One hidden turn or mirror swaps the rows below in pairs. Which row is each named row swapped with?
j_920: [ 35   8 -18   3   9   4 -11  24  -1  -5  12   1 -23   7   6  38   6  -7
  15  13 -15   4  -7 -20  24   6  -3  -9]
j_136: [ 21  -4  13 -14  27   7   4   5   6  17  14  -4 -31  -5  21  31 -16  -7
  29  27   5  -5   7   8  22  12  -9  -4]
j_8: [ 18   6 -27 -24  21  -3  10  25   3   1   3 -28 -23 -24   7  35  -2 -15
  -4  35  -4  -9  10  32  10 -14   7   6]
j_469: [ 29  -5  -8  16   9  28  14  13  -6   6  -6  -1   7  -4   3  33 -12 -10
  30  25   4  12   5  19  15  11  -3  10]
j_582: [ 30  10 -34   4  27  14   2   0  -2   2 -12   8  -7  -8  20  41   4   3
   8  18  -4  -5   7 -12  25   0  12  -1]
j_27: [ 20  15   0 -37   6  20   2  37  -3 -16   4 -25 -25 -13  24  22 -13 -13
  21  -8  -7 -25   5  14   8   2  13   4]
j_453: [ -4  -5  -7 -26  28  27  16  15  17   4 -12   3 -20  -4   7  37 -25  -2
  17   2   7  -5  17  18  25  14   2   9]
j_234: [ 33 -25  -2  -5  -8   9   9   8  -5 -17  -8 -10 -37  -2   6  33   8   9
  15   5  -2  -6  11 -10   8  17  13  -6]
j_198: [ 23  28   2 -19  31  14   4  25  16  12   4 -24  -6  -8  19  37 -20 -21
 -19  23  -3 -10  13  13  15  26   4  -8]
j_179: [ 37   7  -1   7  22  13   5  22   8 -10  -8 -17 -24  13  11  30 -31 -22
 -12   2  10  -7  10  11  28  21 -10   8]
j_610: [ 33  -6  -3 -11  10  19   5  19 -12   9   5 -17 -37 -26  18  34 -22   6
  -5  12 -22 -15   7  35  32  -8  15   8]
j_222: [ 20  24 -13 -21 -10  26  20  19   9   0  12 -19 -24  -6 -11  28  -7  13
  16  19  12  -8  12  11  18  18  17  17]
j_926: [ 21 -11  -8   4   9   4   7  21  -8  22  10 -13  -3 -13  12  29   9   3
 -11  -5   6 -19   4 -13  26  -3  14  15]
j_747: [ 41  -3 -12 -27  17  14  24  31  -5  16  -1 -30 -22 -11  12  19  -5  10
  14 -11   9  -3  23  12  18  -5  19  11]
j_533: [ 28  -4 -16   5 -14   3  10  14  -8  16 -26 -17  -3 -19   4  40 -19  -3
  -7   3  13  -3  10   7   6   3  29   5]
j_518: [ 31   6 -12 -13  -4  -2  38  18 -12   0   4  -7 -32 -20  10  30   4  -4
  15  23   8   1  19  14  28  22  -6   0]
j_585: [ 25  -7  -5 -10  18  12   4  46   8  12  -2  -6  -6   0  14  25  -6 -21
  31  17 -14 -19   7  10  31  12   8 -22]
j_824: [ 18   3  -2  -4   8  24  29   2 -10   2   0  -8  -8 -12  28  18   1 -18
   3  20   7  -4   2  -9   3   2  27  18]
j_763: [ 14  -5  -8  -7  14   2  23  29  18   2   1  -2 -10 -12 -14  29  22 -16
   2   0   5 -13  13   2  10  -8  24  -2]
j_527: [ 23  12 -10 -10  26  10  -5  15  23  10  -4 -27  -5  -5  28  35  -4 -31
 -15  18   0   0   7  27  14  26   2 -10]
j_530: [ 32  -1 -28  -8  12  21   0   7  17  14  -5  -9 -20  -5  12  34 -18  -2
  21  13   1 -25 -11   1  24 -12 -14   5]
j_687: [ 21  13 -17 -19  11  24  12  10   6  19  -1  -8 -37  -8  -1  41  -8  -4
  24   5  17 -26  11  23  -8  -3  26   0]
j_309: [ 33  -5   1   6  -6  25   8  38   6   4   1 -26 -19   3 -20  15 -12  -6
 -13   7  -9  -1   5  11  26  -2   0   1]
j_68: [ 21 -10 -12  -5  13  15   9   2  -3  33  -4 -28 -23   8  -6  43  -8  20
   6  -5   7   0  12   9  17   9  11   1]
j_563: [  8 -16  -5   3  18   7   2  23  -4  18   8 -20  -5   1   2  40   7   3
 -25   9  -1  -5   9  -1  22   0  26   9]
j_629: [ 36  -5  -4 -18  24  10   8  17   6  18  14 -13 -36 -23  19  40 -14 -12
  16 -12  -5 -11  14  31  36   1   8  11]
j_577: [ 20   7  13 -15  -6   5 -19  25   3  24  13  -4 -15  -3  16  24   9 -11
   3  20  -1 -15   6  26  29  16   0 -19]
j_94: [ 25   3   7 -15   6  -5   5  14 -22  -8 -15 -20 -30  -5   5  15 -21 -11
   0  12   8 -20  25  12  -9   7  22   1]
j_277: [ 33   0 -34 -15  13  28 -25  28   5   2  -2 -36  -4  -1  -4  32 -15   3
   2  27  -7  -6  15   2  17  17  16   4]
j_206: [ 11   2  -6   1  -2  11  -1   2 -14  -6   8 -24 -29  -8 -14  45  -5   2
   4  15 -11  -5  -3   7  -8   1  28  13]
j_93: [ 26   5  16  -8  19  31  18   2  -9  10   4 -16  -4   0   9  20  -6 -12
   2  20   0 -11  25  -9  -4  11  24  16]
j_426: [ 22  -4 -18 -25  18  13 -14  19  16  -3 -10 -13 -36 -23   5  28 -17  -4
   4 -11  12 -10  -2  12  31  17  -6 -17]
j_567: [ 17  18 -16  -1  15  27 -16  17   4   2  11 -22 -29  -8   6  46 -33 -13
  16  14 -12  -7 -19  14  30  15  -5   5]
j_376: [ 31  -5   4 -14  10  17   5  16 -37   5 -16   3 -18 -11  -8  44 -15  -2
   8  -2   1 -13  -4  -1  -1   8   7  -4]
j_325: [ 28  -2 -33   0  22  16 -18  25  13  18  -6   3 -28   4  28  37  -3 -12
  10  -6   5   0  10   7  24  -8  -2   1]
j_204: [ 27  -4  -1   4   9  24  -6  26  17 -24  -3 -20  -1  14  10  41   0  -5
   1 -15  -4   4   5  12   3  14  16   6]
j_618: [ 49  19 -11  -8  -3  12 -15  33  15  -4  -8 -13  -9   3  13  33   8 -12
  10  12   6  11  29   9  12  13   0 -14]
j_96: [ 28 -15 -26 -13   9  11  -4  25 -16   0  11 -21 -33   0  12  21  -9 -14
   1   2  -4  -9  39   4   3 -12   8   6]
j_903: [ 39   0  -3  11  -4  -5 -15  13  -2  -3  -6   1 -11 -20  13  54   6 -13
  12   5  -9   2  30   7   2   8  17  -1]
j_977: [ 24   1   3  -6   6  24  33   5 -17   9  -2 -19 -10 -23  21  17   4 -19
  10  13   1 -12  15  -1  -2  11  18  19]
j_82: [ 26  -9   0   1  27  -6   1  21  -7   4   5  -9 -14 -34  -5  40   1  -6
 -17  18  -1   6  11  -7   0  10   1  -4]
j_990: [ 27   7  -1  -3  13  25  25  15  -8   9   8  -9  -7 -16  24  21  -3 -17
  16  17   1  -5  13 -12 -15   5  26  13]
j_850: [ 12  18  -5 -12  11  -4  -1  25   0  15 -26 -35 -20 -25   4  29 -15 -11
 -14   0 -18  -1   1  18  14  11  17  -9]
j_353: [  9   3  -4   0  10  22  34   9 -19  -1   3  -4  -9  -9  18  19   2 -15
  20  10  10 -10   2   6   2  10  26  14]
j_981: [ 32   8  -8 -15  20  28 -20   1   6  -1   4 -15 -19   7   3  28  -3  -8
  24  31  18 -28   9   4   6  10  16  12]
j_182: [ 26   7  10   8  -2  25  10  -4   8   7 -13 -20 -29  12  11  21  -2 -19
  17  10 -14  -1   9  -5  27   3   6  18]
j_978: [ 11   5   7 -12  11  25  24  -6 -12   0   5 -22  -3 -16  19  30  -8 -17
  18  10   6 -15  10   0   4   8  27  16]
j_63: [ 51   0 -26   7  11  35   1  40   1   2  -1 -14 -24  -3   4  55  -7 -17
  -3  18 -14 -10   5   5   8  19   7  -9]
j_371: [ 18   6 -22 -10  29  14 -11  28   7  -5   4 -22 -10  -4  23  31   1 -38
 -14  21  -6  -1  -2  27  18  17   9 -12]
j_357: [ 22  14 -24 -16  13  13  17  36   1  -4  12 -13 -41  -1  16  40 -17   1
  28   9  -6   2   5   3  36  20  17 -13]
j_14: [ 22  17   5 -17  24  13 -12  18  26   7   4 -19  -6 -11  17  34 -19 -23
 -17  13 -12   6   1  10  22  30  14  -3]
j_653: [  5  23  11 -16  -4  20 -10  28  -6  20  13   1 -17 -11  16  26  -6 -17
  14  26   4 -17   8   7  34  11   0  -7]
j_415: [ 19  11  -4 -14  22  19  -4  17  12  -8   9 -32  -1  -9  18  46 -10 -33
 -16  20 -10   0   4  22  22  27   8 -10]
j_589: [ 10  14  -9  -8  -9  -4  -3  25  12  11 -15 -24 -14   6   9  18 -24   4
  16  16   5 -23  11   4  14 -11  12  -8]
j_129: [ 28   8  -8 -23  20   6  -4  10   9  -4  -1  -4 -40  18  10  57  -7 -14
  -6  12   3 -15  -6  11  22   2  -8  -4]
j_937: [ 22   0 -23  -8  16  23 -16  17  -2  -7   4  -8 -23  -7 -21  29   5 -11
  12  -2   2  12  18  -2   6   1  32  -9]
j_731: [ 28  13  -7  20  -3  13 -19  -2  10  -3 -10   7 -11 -15  13  48  -9   1
   2  13   1  -1  15  16  14  -5   8   6]
j_134: [ 35  12 -10  -8  18  17  14  38  -5  -4   5 -22 -17 -19  -6  48 -12   9
 -13  18   5 -15  -3  16  14  36  16   5]
j_905: [ 29 -18 -32 -10  30   4 -18   4  -1  13 -14 -18  -8  -9   3  24  -1 -16
   6  14  12   5  24  15  20   7   2  -7]
j_442: [ 21   4  17 -17   9  18  18   0  -4   5   6 -15 -13 -15  16  20  -9 -10
   8  14  -8  -8  13 -16   3  11  34  21]
j_340: [ 30   4 -22   5   4  14  11  37  15  -1  17 -35 -30 -22   8  38 -17  -1
   0  -9   0 -12   3   9  24 -13   7   7]
j_558: [ 30  -3   1   5 -15  19 -19  19   3   1   6 -24 -19   2   5  29 -11  -4
  32  11  -3  -3  14  23  -2   1  20 -18]
j_848: [ 19  12 -16   0  -3   9   6  33   3   4   8   1 -19   4  11  36 -25  -5
  11  -9  14   9  27  26  12  22  -6  -9]
j_374: [ 25  12  -7 -14  34  19   1  29  25  11  14 -20 -11  -5  22  32  -9 -27
 -13  18  -3   8   3  27   4  20  11 -10]
j_127: [ 27   9  -6 -28  19  23  13  12 -13  10   4   5 -33 -19  -2  26   8  -1
  -2  19 -13   4   4  36  24  12  15 -16]
j_256: [ 18  10  -8 -16  23  18  -4  23  10   5   0 -16  -6  -9  26  26 -12 -28
 -18  23  -2   8  -8  31  18  21  11 -15]
j_771: [ 28  -2  -7  -9 -11  12  11  39 -19  13   0   6 -43 -16  11  32  12   2
   6   0  -8   4  15  23   1   5  18  -8]
j_455: [ 40   2  -5 -20 -10  23  -1  16  11  13  -1 -21 -38   2  16  27 -16 -32
  -1  24   1  -9   8  25  38   3   2   2]
j_777: [ 33  -8  -5 -10 -12  11   9  21  -3   5  -6 -10 -22 -18 -18  38   3   8
  -7  20 -14  -5  -4  27  -6   5   6 -14]
j_72: [ 15   3  -7 -26  22  -1   3  18 -11  17  13  -7 -31  -8 -12  22  -4  11
  14  -9  -2  -1  -9  15  12   0  17 -11]
j_29: [ 14 -11 -10 -17   8  21   2  29  -5 -20 -14  -2 -20 -12   3  41  -1 -16
  -9  30 -21  -2  30  -4   6  13   7   0]
j_523: [ 34  23 -13 -16 -10  17 -12  23  -8  11   0 -20 -36 -19   1  40   0 -16
   2  23  -7 -10  19  -8  21  10 -16 -14]

Swapped with j_990: j_374
Swapped with j_353: j_371
Swapped with j_426: j_234
Swapped with j_27: j_204
Swapped with j_777: j_530
Swapped with j_563: j_653
Swapped with j_582: j_127
Swapped with j_731: j_610

